Some points:
[0.0 0.9 0.3 -0.3 -0.8 -0.5 -0.7 0.2 1.0 -0.7 0.7 1.2 0.5 1.8 0.8 -0.6 -0.5 -0.2 -0.6
 -0.7 -0.7 -0.1 0.6 -0.2]
[-0.5 -0.7 1.8 2.1 1.1 0.6 -0.4 0.2 0.8 2.3 -0.2 -0.2 -0.2 -0.8 -0.4 -0.4 -0.3 0.0 -0.7
 0.7 0.3 2.6 -0.6 -0.2]
[-1.8 0.4 -0.9 0.8 -0.1 -0.7 0.0 0.6 -0.9 3.7 -1.5 1.1 0.3 -0.6 0.0 -0.7 0.1 -1.3 -0.2
 -1.2 -0.7 -1.1 1.7 -0.1]
[0.5 -0.4 0.5 -0.4 -1.1 -0.2 1.0 -0.2 -0.5 0.7 0.9 -0.5 -1.1 0.4 -1.4 0.6 -0.3 1.3 -0.2
 -1.2 1.4 -0.7 -0.9 1.7]
[-0.3 -0.6 -1.5 0.2 -0.3 0.0 -0.7 2.9 -1.7 -1.2 -0.6 -0.7 -1.0 1.0 -0.4 -0.4 0.9 0.1 -0.6
 -0.2 1.5 0.1 1.6 0.7]
[0.9 -1.0 -0.3 -0.7 -0.8 0.0 -0.7 -1.0 0.4 -0.2 -0.7 0.2 -0.5 -0.5 0.3 -0.7 0.1 -1.1 1.4
 0.5 -1.4 0.3 -0.7 1.0]
[1.2 -0.5 1.2 -0.1 1.2 -0.6 2.2 -0.7 2.9 -0.8 -2.9 -1.6 -0.6 1.8 2.2 1.3 -0.1 -0.2 0.3
 -1.0 0.4 1.3 0.6 1.9]
[-0.3 -0.5 1.7 -1.0 -1.5 -0.6 0.4 -0.7 -1.4 0.2 0.1 -0.7 -1.1 0.4 0.0 -0.1 -1.2 2.1 0.3
 0.4 0.9 -0.8 0.4 0.2]
[-1.5 -1.2 1.5 2.0 1.7 0.6 -1.1 -0.2 -0.2 2.6 0.7 -1.1 -0.5 0.1 1.2 -0.2 0.0 -0.1 -0.9
 1.0 -0.4 2.9 -0.2 -0.1]
[0.4 1.2 -0.7 -1.2 -0.3 -1.1 -0.4 -0.5 -0.5 -0.8 0.0 -1.2 -0.6 0.5 -0.8 0.6 -0.6 -0.7 -0.8
 -0.2 -0.2 0.2 0.1 0.3]
[-1.7 -0.5 -0.7 -1.4 0.3 -1.2 0.0 -0.7 -0.6 -0.5 -1.7 -0.2 -0.1 -0.4 -1.7 1.9 -0.7 -0.4 -0.1
 -0.9 0.9 -0.4 -2.4 0.6]
[0.4 1.6 1.1 2.0 0.7 -0.1 -0.9 0.2 0.0 1.8 -0.7 -0.5 -0.7 -0.5 -1.5 -0.5 -0.8 0.8 -0.3
 2.0 -0.6 1.0 -1.0 -1.0]
[0.8 -1.1 -0.4 -0.4 0.0 -0.6 -1.4 0.5 1.3 0.2 0.4 0.6 0.5 0.1 0.5 -0.1 0.0 -0.5 0.4
 -0.4 -0.1 -0.5 -0.5 -0.6]
[-1.1 -0.5 -0.3 -0.6 -0.6 -0.6 1.1 -0.8 -0.4 0.1 0.1 -0.6 -1.1 0.4 -0.8 3.1 -2.0 2.0 0.5
 -0.4 0.8 -0.9 -0.5 -0.5]
[-0.7 -1.7 1.8 0.5 1.7 -0.9 0.0 -0.1 -1.3 -1.1 0.3 0.6 -0.7 -0.5 -1.8 4.1 1.0 -1.0 -0.3
 0.9 -0.7 2.7 0.1 -1.4]
[-1.1 -0.3 0.2 -1.1 0.0 -0.9 -0.3 -1.0 -0.1 -0.3 -0.7 0.4 1.9 -0.5 -0.3 -0.3 3.1 4.1 -0.5
 2.1 1.3 -0.4 1.6 0.9]
[-0.3 -1.1 1.1 -0.9 -1.1 -1.2 1.7 -0.4 -1.1 0.0 -0.3 0.2 -1.0 -1.0 0.0 -1.6 0.1 1.1 0.0
 2.0 1.2 -0.7 0.8 0.7]
[0.7 2.6 -0.5 -0.4 0.0 -0.9 -0.4 -0.3 0.0 -0.6 1.2 -0.9 -0.6 0.0 -1.3 0.0 -0.4 -0.6 -0.6
 -0.5 -0.3 -0.1 1.5 0.4]
[1.5 -0.4 0.7 -0.9 2.7 2.1 0.7 -0.2 -0.5 -0.6 -0.1 -1.0 1.7 0.3 -1.5 -1.5 -1.5 -0.6 -0.5
 0.1 0.6 -1.2 0.6 -1.0]
[0.9 0.0 -1.4 0.6 1.1 0.0 -0.6 -0.3 0.1 0.5 -0.5 -0.9 -0.7 -1.0 1.7 0.1 1.4 0.5 3.0
 -1.6 0.0 0.8 -0.4 -0.8]
[-0.1 2.0 1.4 -0.4 0.2 2.9 1.3 0.9 -1.3 -0.2 -0.3 2.3 1.0 -1.3 1.9 3.7 -0.8 0.3 0.1
 -0.3 -0.6 -0.9 0.0 0.9]
[-1.8 1.9 -0.2 -0.4 -0.1 1.5 0.7 -0.3 0.2 -1.3 -1.5 2.1 0.5 -0.5 0.3 0.0 -1.9 -0.1 0.0
 0.2 -0.7 -0.2 1.5 -1.2]
[-0.5 -0.6 0.1 -0.7 -1.8 3.0 0.5 -0.5 -0.9 0.1 0.1 -1.8 4.1 1.0 -1.0 0.3 0.4 -0.8 2.1
 0.7 0.7 0.4 1.2 -0.1]
[0.5 -1.0 0.4 0.8 -1.2 0.8 -0.6 -0.4 1.0 -0.6 -1.1 -0.1 -0.2 -1.3 -1.3 -0.7 0.1 -0.7 1.0
 0.9 -0.7 -1.1 -0.7 -0.1]
[-0.6 -0.9 0.2 0.2 -1.0 -0.8 -0.6 -0.2 -1.3 -1.1 -0.7 0.2 -0.3 -0.3 0.0 -1.2 0.6 0.6 -0.4
 0.4 2.2 -0.1 0.9 0.8]
[0.5 -1.3 -1.0 -0.5 -0.5 0.0 -1.6 -0.1 0.6 -0.7 -0.2 0.9 0.0 -0.3 1.8 -0.5 -0.8 0.1 -0.1
 -0.3 -0.3 0.5 -1.6 -0.1]
[-1.0 0.2 2.8 -1.5 -0.1 -0.1 0.5 0.0 -1.0 -1.6 -0.6 -0.2 -0.6 -0.9 -0.8 -1.2 2.4 -0.9 -0.9
 -1.6 -0.5 0.1 -1.6 -2.1]
[0.4 0.6 -0.6 0.7 -0.5 0.1 0.7 -0.7 0.6 -1.3 1.8 1.6 0.3 0.1 -0.6 -0.5 -0.5 0.1 -0.3
 -0.4 -0.3 -0.1 2.1 0.4]
[1.3 -0.3 0.2 -0.5 2.9 1.4 1.1 -0.9 -1.6 -0.2 1.2 1.0 1.7 1.3 -0.1 -1.1 -1.1 -1.1 0.2
 0.2 0.4 -0.8 -0.8 0.9]
[1.1 0.5 0.2 -0.3 1.5 1.9 1.1 -1.0 -1.5 -0.5 0.1 2.0 0.5 1.7 1.2 0.3 -0.4 -0.1 -0.9
 0.1 -0.5 -0.7 0.0 0.2]
[0.3 0.2 -1.0 -1.0 -0.4 -0.6 -0.2 1.7 1.1 1.1 0.8 0.9 0.9 0.0 0.7 0.1 -0.1 -0.8 -0.9
 0.2 0.2 -0.3 1.1 -0.8]
[0.8 -0.9 0.0 0.1 -0.2 -0.6 -0.7 3.4 0.6 0.6 0.2 0.9 0.9 0.3 1.5 0.3 0.4 -0.1 -0.4
 -0.9 -0.2 -0.5 -0.3 -1.3]
[-0.9 -0.7 -0.9 0.8 -1.0 -0.1 -0.1 -0.5 0.0 1.2 -0.6 0.4 0.4 -0.7 1.2 -0.8 -0.3 -0.6 -1.1
 -0.9 -0.6 -0.5 0.0 -1.2]
[0.1 -0.5 0.0 -0.6 -0.4 -0.3 -1.1 0.8 0.5 -0.7 1.3 -0.6 0.8 0.0 -1.2 -0.2 0.1 1.3 -0.3
 0.0 -1.5 -0.5 2.0 1.6]
[1.2 0.8 -0.9 -0.9 -0.2 -0.2 -0.2 -0.9 0.8 0.8 0.3 0.4 -0.4 -0.8 1.3 -0.3 -0.7 -0.3 -0.6
 0.2 0.1 1.2 -0.1 -0.4]
[-1.3 -0.1 -0.5 0.2 -0.3 -0.5 -0.1 2.3 -1.3 -1.2 0.4 -1.3 -0.4 0.4 -0.6 -1.0 -0.8 1.0 0.0
 -1.1 0.5 -0.2 1.1 0.3]
[-1.8 -0.3 1.0 -1.5 1.3 -0.4 1.9 -0.2 0.7 -1.0 -0.1 -1.9 -0.3 -2.0 1.3 0.5 1.1 -0.7 -1.2
 -0.8 -0.9 0.1 -0.8 -0.5]
[0.4 -1.4 -0.8 1.3 -1.2 0.6 -0.7 -0.8 -0.2 0.2 -1.1 -1.1 -0.1 -1.0 -0.9 0.1 0.4 -1.0 -0.4
 0.9 -1.4 -1.1 -0.3 -0.6]
[0.6 -0.8 -0.1 0.7 0.0 -0.3 1.7 -0.7 1.0 0.2 0.8 0.1 -1.1 2.8 -0.6 0.0 0.7 1.2 -0.8
 -1.0 0.3 -1.2 -2.2 1.5]
[-0.3 -0.8 -0.9 0.8 -0.3 1.5 0.0 -0.6 0.8 0.1 -0.4 -0.4 -1.3 -1.1 0.1 -0.5 1.1 -0.3 1.5
 0.0 -0.3 0.3 -0.7 -1.1]
Along one direction, these points spread out more than along any other. Take the direction at right angles to it along which they spread out most. Go by this last direction. How many in every 100 of the points above lie lower along it than each point below? Answers are rounded to whole numbers. More than half of the points above lie lower than the first one.
[1.2 -0.3 -0.3 -0.9 0.2 -0.8 -0.1 2.9 1.0 -0.1 1.5 0.8 0.0 2.0 0.1 -0.2 0.6 -0.9 2.1
 0.5 -0.7 0.6 -0.9 0.3] 73
[0.6 -0.2 -0.6 0.1 1.2 -1.0 -0.6 -0.1 0.5 0.1 -0.4 0.1 -0.3 0.2 0.7 -0.4 0.6 0.3 5.1
 -1.1 -0.4 0.7 -0.5 -0.8] 60
[1.1 3.0 0.6 1.9 -0.2 -0.3 0.0 0.3 -0.4 1.0 -1.2 -1.0 -0.2 -0.6 -1.0 -0.7 -0.2 0.3 -0.4
 2.3 -1.2 1.6 -1.6 -0.6] 53
[-0.2 0.6 -0.8 0.1 -0.5 -0.5 0.2 0.7 1.2 -0.8 1.3 1.6 0.7 0.2 0.5 -0.6 -0.4 -0.6 -0.6
 -0.1 -0.7 0.0 0.2 1.1] 85
[0.1 0.0 -1.6 -0.7 0.3 -0.3 0.6 2.4 -0.1 -0.3 0.8 -0.8 -0.8 0.9 -1.4 -0.3 -0.1 0.5 -0.8
 -0.3 0.7 -0.4 -1.0 1.0] 23
[0.5 0.9 1.1 -0.6 -0.5 0.0 -0.9 -1.0 1.8 -0.6 2.2 0.7 -0.1 0.1 0.8 -0.2 -0.7 -0.4 0.7
 0.6 -0.6 -0.7 0.0 1.5] 78
[-0.1 -0.8 -1.0 0.5 -0.9 -0.7 1.5 -0.8 -1.3 -0.3 1.8 -1.0 2.2 0.8 -0.3 -0.5 -0.6 1.1 -0.8
 -1.0 0.3 0.6 0.5 0.6] 43
[1.2 2.0 -0.1 -0.3 -0.7 0.0 -0.4 -0.9 1.0 1.2 0.7 0.8 -0.4 -0.1 -0.2 -0.2 0.2 -0.8 -0.5
 -0.7 0.5 0.4 0.9 -0.1] 78
[0.3 -0.5 -1.1 1.9 -0.1 -0.2 -1.4 -0.4 -0.1 1.0 -0.6 -0.5 0.9 -0.4 -0.9 0.7 1.1 0.0 -0.7
 -1.0 -1.0 -2.0 1.0 -1.2] 53
[-0.4 1.7 1.3 2.0 -0.2 -1.9 0.0 -0.4 -0.9 -1.3 -0.5 -0.5 -0.6 -0.5 0.6 1.5 0.1 -1.8 0.3
 3.0 2.6 -1.8 -0.2 -0.1] 25
[-2.0 -0.1 -1.2 0.6 0.4 2.4 -0.9 -0.5 0.9 0.5 0.2 -0.9 -1.7 -0.4 1.2 -0.5 1.6 -0.1 0.7
 0.3 0.1 0.2 -0.8 -0.8] 53
[0.8 0.8 -1.1 -0.7 -0.1 0.0 -0.8 -1.1 0.4 0.5 -0.6 1.2 -0.4 -0.4 1.1 -0.5 -0.4 0.1 -1.1
 -0.4 0.2 1.6 -1.0 -0.4] 73
